In the data rows, 128 means zero.
Here are some points:
[159 120 133 105  93 112 137 137]
[124 135 106 130 148 128 132 145]
[ 86 168 133 187 209 138 127 114]
[214 104 102  63  99 163 182 133]
[113 119 122 111 103 109  97 135]
[154 141 126 142 183 150 145 131]
[135 128 140 136 132 122 134 121]
[228  96  94  45  95 155 203 164]
[157 118 139 104  91 112 135 125]
[249  75 154  83  74 151 164 136]
[ 98 136 136 167 147 103  95 115]
[119 140 113 110 116 158 148 127]
[ 55 131 132 224 188 130  61  81]
[147 130 145 100 119 132 120 137]
[199  98 120  46  57 128 156 150]
[133 132 135 144 138 110 122 123]
[135 134 104 117 137 160 172 136]
[134 111 121 122 121 154 124 131]
[155 116 161 123 106 104 119 124]
Then 23 other points, each followed by its number:
[ 70 148 140 176 155 106  99 110] 0
[ 78 139 118 167 170 159 120 135] 1
[188 101 164 149 105 150 142 104] 2
[211  92  90  64 121 135 165 171] 3
[ 92 164 130 142 137 114 140 127] 4
[151 128  98 101 126 155 178 144] 5
[132 112 120 124 124 115 119 118] 6
[ 98 132 141 163 134 106  99 108] 7
[ 72 173 106 153 144 153 136 117] 8
[186 115  91  78 125 138 161 170] 9
[179 108 118  87 107 123 141 140] 10
[156 109 135 101 105 118 133 137] 11
[109 137 142 131 108 106 121 117] 12
[168 118 112  62  94 143 151 147] 13
[138 119 158 136 106 107 121 118] 14
[117 128 105 103 108 148 122 144] 15
[ 82 147 140 171 150  94  96 118] 16
[140 136 133  91 112  94 124 154] 17
[162 125 108  75 100 159 162 143] 18
[191 100 129  81 112 120 137 137] 19
[128 147  93 120 149 156 175 139] 20
[ 67 143 134 221 202 115  84  97] 21
[195 120  85  76 115 167 203 152] 22
Which two of these numbered points are nearest to each point below, ignoring the direction in which the first points spread most? Their numbers follow each, nearest first.
[ 78 142 183 237 163 128  91  84] > 2 14
[187 107  94  74 120 135 162 164] > 9 3
[117 125 114 118 123 141 133 144] > 13 15
[141 124 140 110 102 107 128 129] > 16 0
[145 107 143  84  68 123 119 123] > 12 7
[ 62 147 125 142 128 151 102 126] > 15 13
[156 114 126 101 107 121 138 139] > 11 10
[104 140 137 160 141 149 125 120] > 18 1
[ 43 184 111 124 154 127 121 138] > 8 4
[126 148  96 119 149 159 173 139] > 20 5
[118 125 138 179 161 133 103  91] > 21 19
[128 129 163 137 120  98 119 117] > 14 7
